Named moves, each a turn or a mirror, and the order they were made in; the first pair answered
move V:
[-0.77 -1.55 -1.28  0.96 -2.13  2.04 -1.60 -0.17 -1.22  0.00 -0.80 -1.27
  0.60 -1.52  1.45  0.94 -2.70  1.33  0.89  0.25  0.05  0.52 -0.16  0.33
  2.28  0.41 -1.36 -1.58 -1.12  0.93  1.44 -0.22  0.29 -0.12 -0.04 -0.52
  1.27 -1.42  0.48] -> [-0.99 -1.42 -1.22  0.53 -1.86  1.93 -1.20  0.22 -1.42  0.79 -0.64 -1.30
  0.61 -1.43  1.45  1.02 -2.74  0.97  1.15  0.03  0.15  0.46 -0.10  0.08
  2.12  0.75 -1.83 -1.48 -0.84  1.26  1.29 -0.44  0.34  0.10 -0.40 -0.42
  1.34 -1.61  0.12]
[ 0.11  1.13  0.56 -0.22  0.74 -0.44  1.58  2.23  0.09  0.73  0.11  2.18
  0.80  0.25  1.05  0.55  0.32 -1.89 -0.17  0.01 -2.58 -1.18  0.78  0.66
  1.27  2.90 -0.72  0.87  2.29  1.06 -0.05  1.05 -2.18 -0.03 -2.41 -0.79
 -0.30  1.51  0.09] -> [ 0.20  1.28 -1.15  0.83  1.07  0.01 -0.60 -0.03  0.78 -0.75 -1.65 -0.54
 -0.43 -1.57 -0.51  0.16  1.14 -1.00 -0.38  1.58 -1.43 -1.85  1.23  0.08
  1.23  2.12  3.09  1.70  0.87 -2.95  0.93  0.20 -0.84  1.71 -1.50  0.16
  1.22  0.82  1.38]
[-1.63 -0.02  0.55  0.93  0.45  0.28 -1.17  2.03 -0.50  1.01 -0.73 -2.21
 -0.01 -0.03  0.92 -0.40 -0.09 -0.74 -0.28 -0.75  1.03  0.85  1.21  0.22
 -1.90 -1.73  0.51 -0.48 -0.15 -0.45 -1.37  0.93 -0.82 -1.55 -0.60 -0.87
 -2.03  0.78  0.39] -> [-1.61  0.00  0.48  1.28  0.43  0.19 -1.24  1.54 -0.56  0.67 -0.87 -2.13
  0.02 -0.21  0.85 -0.04  0.03 -0.71 -0.55 -0.67  1.14  0.50  1.12  0.12
 -1.77 -1.79  0.71 -0.23 -0.40 -0.77 -1.20  1.23 -0.92 -1.04 -0.38 -0.63
 -1.82  0.51  0.66]
[ 0.63 -2.27  1.33 -0.90  0.46 -1.00  0.40 -1.46 -2.56  1.25 -0.58 -0.55
  1.48  1.05 -2.78  0.10 -0.11  1.03  0.13 -1.99 -0.71 -1.56 -2.75 -0.16
 -0.01  0.26 -0.09 -1.10 -0.84 -0.39  1.27  1.22  2.60 -0.99 -0.53  0.26
  1.49  0.47  0.85] -> [ 0.60 -2.04  1.34 -0.70  0.42 -0.97  0.84 -1.75 -2.44  1.44 -0.52 -0.25
  1.57  0.88 -3.08  0.11 -0.28  1.14  0.42 -2.11 -0.64 -1.45 -2.58 -0.27
  0.12  0.42 -0.06 -1.09 -1.23 -0.08  1.12  1.11  3.00 -1.18 -0.29  0.19
  1.44  0.51  1.19]
move S:
[ 0.50  0.42  0.20  1.23 -1.21  0.42 -0.55 -1.41 -0.56 -1.39 -0.37 -0.97
  0.09 -0.83  0.41 -0.03  0.16  0.29  0.29  0.12  0.17 -1.44  0.68 -2.05
 -0.94  0.09  1.77  1.02 -0.30 -0.36  0.47 -1.53 -0.72  0.38 -0.28  0.66
 -1.67  0.83 -1.51] -> [ 1.16  0.49  0.15  0.41 -1.33  0.14  0.37 -1.35  0.02 -1.30 -0.16  0.47
  0.71 -0.31  0.20 -0.28 -0.47  0.27  0.59 -0.14 -0.70 -1.93  0.29 -2.17
 -0.20  1.01  1.05  0.76  0.38  0.68  1.03 -1.21 -0.27  0.75 -0.17  0.54
 -1.33  0.79 -2.19]
[-1.15 -0.55 -1.42  1.30  0.13  0.65 -0.47  0.58 -0.55  0.85  1.27 -0.56
 -0.57 -0.32  0.85  0.41  1.21  0.33 -1.30 -0.33 -0.87  0.86  2.22  0.54
 -1.53 -0.45 -0.12  1.30 -1.61 -1.27 -1.64  0.71  1.22 -0.66  0.90 -0.25
 -0.65 -0.86 -0.30] -> [-0.73 -0.07 -0.91 -0.18 -0.01  0.23  1.54  0.66 -0.04  1.21  2.05  2.24
  0.37  1.07  0.99 -0.36  0.77  0.33 -0.86 -0.74 -2.14  0.24  1.31  0.47
 -0.58  0.69 -1.26  0.66 -0.62  1.12 -0.61  0.71  1.83 -0.57  0.51 -0.18
 -0.22 -1.21 -1.51]
[-0.25  1.39  0.92  1.19  1.21 -0.50 -1.45  1.75 -0.94  0.51  0.18 -1.65
  0.08 -0.77  0.46  0.20 -0.23 -1.74 -0.39 -1.63  0.07  0.18 -1.96 -0.20
 -0.34 -1.88 -0.28  0.49  0.71 -1.01 -0.20  0.26 -1.26  0.13 -1.11  0.88
 -1.92  1.02  1.15] -> [ 0.62  1.65  1.25 -0.24  1.51 -1.02 -0.05  1.76 -0.56  0.59  1.16  0.71
  1.13  0.21  0.25 -0.20 -1.04 -2.43  0.00 -1.78 -0.90 -0.21 -2.64 -0.21
  0.47 -0.71 -1.19  0.14  1.39  0.82  0.39  0.28 -0.69  0.12 -1.48  0.94
 -1.17  1.23  0.19]
move X:
[ 0.15 -0.76  0.22  0.44 -0.83  0.63  0.43 -0.18  0.32  0.39  0.56  0.76
  0.36  0.67 -0.17 -0.24  0.52  1.00 -1.60  1.26 -1.01  0.57  1.15  0.23
 -0.59  1.02 -0.55  1.00  0.23  0.42 -0.13  1.92 -0.49 -0.25  2.08 -1.53
  0.27 -0.28 -0.07] -> [ 1.26  0.20 -0.17 -0.48  0.01 -0.10  0.99 -0.57  0.65 -0.14  0.32  1.30
 -0.17  0.79  0.31 -0.14 -0.80  0.77  0.49  0.75 -0.89 -0.52  0.79  0.82
 -0.05  0.97 -1.18 -0.43  0.06  1.77  0.20  0.46  0.45 -0.19  2.41 -0.58
  0.41 -0.83 -0.58]
[-0.56 -0.45  1.43  0.91 -1.75 -0.28  0.46  0.90  0.39  0.57  0.31  0.96
  0.28  0.29  0.98  0.88 -0.09 -0.36 -1.88 -0.14 -0.19 -0.57 -0.89 -1.43
  0.25 -1.05 -1.61  1.33 -0.08 -0.15 -0.74 -1.26 -0.13  0.80 -1.32 -1.22
 -0.13  1.47  1.12] -> [-0.09 -0.24  1.23  0.53 -1.68 -0.18  0.79  0.67  0.68  0.68  0.37  1.37
  0.00  0.54  0.96  1.60 -0.60  0.13 -0.78  0.24 -0.67 -0.87 -0.56 -0.89
  0.21 -0.65 -2.32  0.72 -0.10  0.73 -0.76 -1.52  0.23  0.49 -0.80 -1.04
 -0.21  1.21  0.47]
[-0.88  0.05 -1.74  0.40 -1.31  2.23 -1.22  0.98 -1.62  1.25  0.83 -1.53
 -1.12 -0.58 -0.22 -0.06 -0.47  0.73 -3.95  1.68 -1.31 -0.49  0.78  2.75
  0.58  1.37 -0.56 -0.39  0.24  0.42 -0.16  3.49 -0.85  0.21  2.00 -0.65
 -1.58  0.65  0.64] -> [ 0.42  1.02 -1.96 -0.96 -0.73  1.79 -0.55  0.09 -0.90  1.05  1.41 -0.99
 -1.91 -0.19  0.57  0.64 -2.11  0.79 -1.53  1.70 -1.50 -1.62  0.47  3.76
  0.74  1.70 -0.92 -1.76  0.11  2.41  0.22  2.36 -0.28  0.18  2.79 -0.12
 -1.58  0.01 -0.32]
[ 1.71 -1.54  0.37 -0.56 -0.29  1.14 -0.43 -0.70  0.78  0.83 -3.01 -2.18
 -1.24 -0.05  0.78 -2.17 -0.09  1.03 -0.32  0.82 -0.68 -0.27  0.52 -2.11
  1.30 -0.54  0.90  1.21  0.83 -0.43  1.78  0.14 -0.47 -0.69 -0.11 -0.13
  2.27 -0.47 -0.59] -> [ 0.88 -2.16  0.50 -0.43 -1.08  1.66 -0.20 -0.06  0.73  1.57 -2.52 -1.76
 -1.11  0.25  0.62 -1.86  0.42  1.39 -1.14  0.82 -0.95  0.79  1.02 -2.50
  0.21 -0.01  0.53  1.71  0.84 -0.04  1.09  1.09 -0.98 -1.01  0.43 -1.14
  1.93 -0.61 -0.43]
Then:
Each pair is two moves apart.
[ 0.07 -0.13 -0.14  0.60  2.04  1.31  4.07 -0.99 -1.23 -2.82 -2.44 -1.02
 -2.58 -0.04 -1.89 -0.06 -0.81 -2.10  1.26 -0.84 -0.29 -1.52  0.05 -1.73
 -0.03 -1.93  2.47  0.34 -0.99 -2.30  0.26  0.57 -0.43  0.37 -2.30  1.32
  1.29  2.61 -1.21] -> [-0.25 -0.60  1.23  0.26  1.57  1.28  4.96  0.93 -1.99 -2.05 -1.28  0.28
 -1.02  0.94 -0.88 -0.11 -0.64 -2.75  0.78 -1.77 -1.12 -0.71 -0.27 -2.17
 -0.07 -1.16  0.02  0.08 -0.20 -0.75 -0.18  1.71 -1.44 -0.37 -2.97  0.53
  0.27  3.50 -1.62]
V then X
[ 2.25  0.36  0.95 -1.21  1.16 -0.30  1.04 -0.49  1.12 -0.94 -1.29 -0.60
  1.05 -0.57 -0.67 -2.51 -0.66  0.95  0.93  0.49  2.62 -1.45 -0.86  0.61
  1.68 -1.27  0.90 -2.59  2.22  0.75 -1.21 -1.69 -0.29  0.02  0.99  1.94
  1.98  2.11  0.15] -> [ 0.43 -0.93  1.23  0.71  0.01  0.77 -0.68  0.69  0.45  0.21 -1.19 -2.38
  1.06 -0.91 -0.98 -2.10  1.54  1.37 -1.90  1.02  2.70  0.49  0.10  0.19
  0.13 -1.88  1.00 -0.75  2.00 -1.75 -2.04 -0.24 -1.55 -0.61  1.07 -0.01
  0.99  2.69  1.60]
S then X
[ 0.02 -0.59  0.45 -0.33  0.55  0.15  0.60 -0.46 -0.69  1.22  0.19  1.18
  0.73  0.45  0.11 -1.69  0.64 -0.16 -1.14  0.10  0.00 -0.16  0.04 -0.88
  0.16  0.16 -0.74 -0.92  1.50  0.02 -0.16  0.68 -0.82 -0.84  1.06 -1.30
 -0.38  1.44  0.01] -> [ 0.23 -0.79  0.15 -0.08  0.47  0.14  0.41 -0.13 -0.52  1.18  0.16  0.47
 -0.10  0.52  0.25 -0.71  0.03  0.11 -0.50  0.04  0.28 -0.15  0.90 -0.03
 -0.55 -0.33 -0.93 -0.94  0.88  0.71 -0.74  0.57 -0.74 -1.16  1.86 -1.90
 -0.80  0.72  0.11]
S then X
[-0.75  0.13  0.05  1.01  0.56  0.49 -0.30  1.63 -1.49  0.80  0.65 -0.82
 -0.45  0.06  1.03  0.69 -0.56  0.39  0.95 -1.16  1.24  0.69  0.02  1.37
 -0.93 -1.13 -1.57 -0.94  0.60  1.35 -1.41 -0.54 -0.46 -1.25  0.85 -0.57
 -0.11  0.06  0.18] -> [-0.43  0.32 -1.03  1.34  0.77  0.21 -1.21 -0.53 -0.43 -0.75 -0.52 -1.96
 -1.17 -1.24 -0.24  0.08 -0.07  1.19  0.88 -0.09  1.69 -0.12  0.35  0.89
 -0.22 -1.34  1.13 -0.04 -0.55 -0.74 -0.53 -1.18  0.68  0.07  1.08  0.41
  0.96 -0.21  0.88]
S then V
[ 0.66  0.27  0.01 -0.17  1.59 -1.19 -0.31  0.32 -1.26 -1.02 -0.52 -1.54
 -0.54 -0.43  1.23  0.29 -1.22 -0.76  2.19 -0.62  1.94 -0.18 -1.09  1.01
  1.09 -0.72 -1.36 -1.50  0.39  0.72 -0.75 -1.38 -0.48 -0.90  0.11  0.50
 -0.59  0.20 -1.34] -> [ 0.28  0.01  0.38  0.62  1.27 -0.38 -0.29  1.17 -2.23 -0.31 -0.57 -1.78
  0.25 -0.31  0.88 -0.44 -0.22 -1.45  0.48 -0.89  1.85  0.47 -1.36  0.09
  1.24 -0.70 -1.59 -0.59  1.33 -0.31 -1.00 -0.56 -1.42 -0.99 -0.88  0.34
 -0.92  1.20 -1.00]
X then V
[ 0.87 -0.88  0.30 -0.16  0.45 -0.88  1.47 -0.75 -0.02 -0.05  0.85  0.40
  0.74 -0.67  0.37  0.07 -1.05 -0.73  1.78 -0.02  0.71 -0.58 -1.62  0.07
  1.24 -0.63 -0.91 -0.63  0.15  1.75 -1.15 -1.29  0.12 -0.25 -0.51  0.01
  1.19  0.36 -1.57] -> [ 0.00 -1.34  0.28  1.21  0.00 -0.26 -0.18 -1.25 -0.29 -0.36 -0.13 -1.00
  1.22 -1.61 -0.91 -0.72  0.68 -0.57 -0.37  0.91  0.99  0.36 -1.31 -0.75
  0.90 -0.80  0.99  1.24  0.20 -1.61 -1.10 -0.66  0.11 -0.10 -0.90  0.14
  1.94  0.72 -0.07]
V then X
[-1.10  1.52  0.37 -1.37 -0.44  0.02 -1.03  0.75  0.19  0.26  0.55  2.60
  0.71  2.07  0.97  0.50 -1.27  2.04 -0.71 -1.28 -4.79 -0.97 -0.48 -1.05
  1.28 -0.15  2.01 -1.74  0.03  0.54  1.04 -1.74  1.84  0.53 -0.67  1.21
  1.71 -1.52 -0.55] -> [-1.47  1.17  0.21 -0.37 -0.95  0.50 -2.02  0.44 -0.17  0.02 -0.25  1.44
  0.53  1.28 -0.16 -0.20 -0.65  1.85 -1.72 -0.92 -4.28 -0.69 -0.74 -1.84
  1.29 -0.42  3.45 -0.81  0.16 -1.61  1.18 -1.52  1.58  1.02 -0.76  1.90
  2.20 -0.97  0.01]
V then X
[-1.55  0.56  0.41  0.26 -0.78 -0.01  0.12  1.06 -1.56  1.55  2.19  1.13
 -0.37  0.85  1.68  1.70  0.25 -0.06 -1.16 -1.29  0.33  1.05 -0.18 -0.04
 -0.84 -0.63 -2.53 -0.06  1.22  0.54 -1.54  1.70 -1.16 -0.49  0.09 -1.31
 -0.95  0.07 -0.87] -> [-1.33  1.48 -0.13  0.75  0.05 -0.68 -1.05  0.46 -1.37  0.72  0.79 -0.75
 -2.05 -0.46  1.85  1.81 -0.65  0.14  1.10 -1.06  2.24 -0.12  0.00  0.65
 -1.20 -2.13 -1.07 -0.98 -0.01 -0.94 -1.89 -0.10 -0.69 -0.16  0.56  0.39
 -0.86 -0.35 -0.34]
X then S
[ 2.19  0.21  1.16 -2.35 -0.35 -0.41  2.88  0.22  0.15 -0.39  1.50  2.66
  1.04  0.52  0.39 -1.37 -0.61  0.62  0.05 -0.63 -1.34  0.40 -1.11 -2.50
  1.37  3.14 -0.65 -0.19  0.70  1.84  2.67 -0.50  0.54  0.18 -3.71 -0.34
  0.47 -0.53 -1.25] -> [ 1.96  0.15  0.62 -1.43 -0.33 -0.24  1.37 -1.18  0.23 -1.51  0.19  0.85
  0.96 -0.98 -0.59 -2.32  0.24  0.41 -0.91  0.33 -0.40  0.55 -1.37 -2.96
  1.76  2.47  1.75  0.70  0.37 -1.53  2.90 -0.58  0.81  0.77 -3.97  0.87
  1.14 -0.15 -0.27]
X then V
[-0.13  1.25  0.28 -0.32 -0.89 -0.18  0.66  1.24 -0.64  0.51  1.51  0.74
  0.84  1.24  0.40  0.74 -1.30 -0.99  0.78 -1.46 -0.12 -0.56 -1.50  0.74
  0.32 -0.02 -1.72 -0.08 -0.16  1.88 -0.68  0.20  0.81 -0.18 -0.73  0.28
 -1.93  0.38 -1.79] -> [-0.20  1.11 -0.02  0.86 -0.52 -0.32 -1.35  0.78 -1.11 -0.43  0.04 -1.88
  0.34 -0.73  0.17  0.18 -0.75 -1.39  0.57 -1.07  1.95 -0.37 -1.59  0.42
 -0.07 -1.13  0.52  0.32 -0.69 -1.29 -0.76 -0.63  0.70  0.18 -1.30  1.54
 -1.77  1.03 -0.76]
X then S
